These views show one set of named points, seen from different sides, and a view may be mirrored.
A view may leave some points out, and in a few views one point is out of place. Which views, in the order they come, and which point in each? Write no view if none.
Scene 1:
panel a:
  veve [  7 -15  30  -3  -2   2  -2 -24  -5   5  25   1 -25  -9 -16 -19]
  Dobo [  6  -5  29   1 -11  -3  -2 -13  -6  16  27  -4 -24  -8 -17 -15]
  Rul [  3  -7  30   9 -13  -1  -2 -22  -6  14  24   7 -30 -16 -25 -24]
  por [ 14  -5  28   0 -10  -7   0 -14  -1  14  25   1 -24 -14 -19 -20]
  fanu [  4  -6  31   3 -11  -2  -2 -10  -8  14  26   1 -24 -11 -20 -16]
panel b:
  veve [-20  -1   8 -24  14 -14   9 -35  -3   5  12  14 -25  16  10 -12]
  fanu [-23  -2  18 -21  13  -9  10 -31  -4  -5  10   2 -28  19  18 -12]
  por [-16  -1  18 -19  11 -10  11 -30 -11  -2   8   9 -32  22  16 -13]
  pef [-25   8  20 -25  17 -10   7 -26  -5  -7  20   0 -26  15  17 -14]
panel c:
  Rul [  7 -37 -41   0  32 -47 -13   1  -8  26 -20  14 -21  38   8   7]
  veve [  8 -43 -36   0  27 -47 -12   9   1  17 -14   6 -31  41   6  -3]
  Sak [ 18 -38 -43   9  19 -42 -21   9   4  23 -17  13 -20  48   9   1]
  por [  5 -38 -32   4  32 -45  -6  -5  -8  24 -12  13 -28  45   8  -1]
  fanu [  6 -39 -35   3  27 -43  -8  -1  -2  25 -17  16 -23  47  14   0]
  Dobo [  4 -37 -30   4  25 -44  -6  -3   0  22 -19  14 -24  48  12  -4]
  pef [ 13 -42 -41   9  27 -44 -17   1  -4  31 -12  15 -24  48  19   2]
panel d:
  veve [ 11 -12 -13  -7  22 -28 -52 -31  32 -14 -13 -46  -9  39   6  55]
  Rul [ 14 -10 -22 -12  22 -27 -54 -41  23  -5 -22 -45  -3  28   4  55]
  fanu [ 16 -16 -14 -18  23 -25 -56 -39  31 -12 -14 -40  -4  27   2  51]
  Sak [ 13 -13 -20  -6  17 -19 -59 -33  27 -17 -15 -39 -16  32  -8  54]
  por [ 12  -8 -14 -20  25 -27 -54 -41  30 -10 -10 -43  -3  27  10  57]
  pef [ 15 -18 -22 -17  22 -22 -54 -38  27  -9 -11 -33  -8  27  -7  58]
  Dobo [ 17 -12 -11 -19  24 -27 -59 -39  33 -15 -12 -44  -6  28   5  48]
panel e:
  Rul [  6  -9  -5  12  -7  15  -7   0  -1   0   3  -1   1 -10  11  -1]
  fanu [  3 -10  -7  11   0  11  -5  12  -3   6   4  -3   7 -12   4  -3]
  por [  9 -10  -8  10   6   8   0  13  -1   5   5  -1   7 -16   0  -2]
  Sak [-1 -6  5 14 -2 12 -1  9 11 16  2 -5  6 -2 11 -2]
  pef [ -1  -2   1  14   3  11 -11  10   2   6   5 -11   5 -10   9  -2]
  Dobo [  7 -12  -9  11   1  10   0  14  -3   8   3   0   8 -14   2  -3]
  veve [ 7 -2 -7  6 -5  5  4  4 -1 11 -1  0  4 -2  1  0]
panel f:
  por [  0 -17  53   8   4 -27  17 -18 -32 -38  12  35 -19   3  -6  15]
  pef [  1 -24  51  -2   1 -34  22 -25 -31 -30   4  42  -8  -3  -4   8]
  Dobo [  1 -22  51   8  -2 -27  15 -19 -42 -33  10  37 -20  -2  -9  13]
  veve [  3 -20  47  -4   7 -28  16 -17 -37 -36  19  33 -16  -8 -15   9]
  Rul [  1 -14  44   1   7 -30  15 -26 -38 -36  12  41  -9  -1  -5  20]
Moved in: panel e
  panel e moved: por
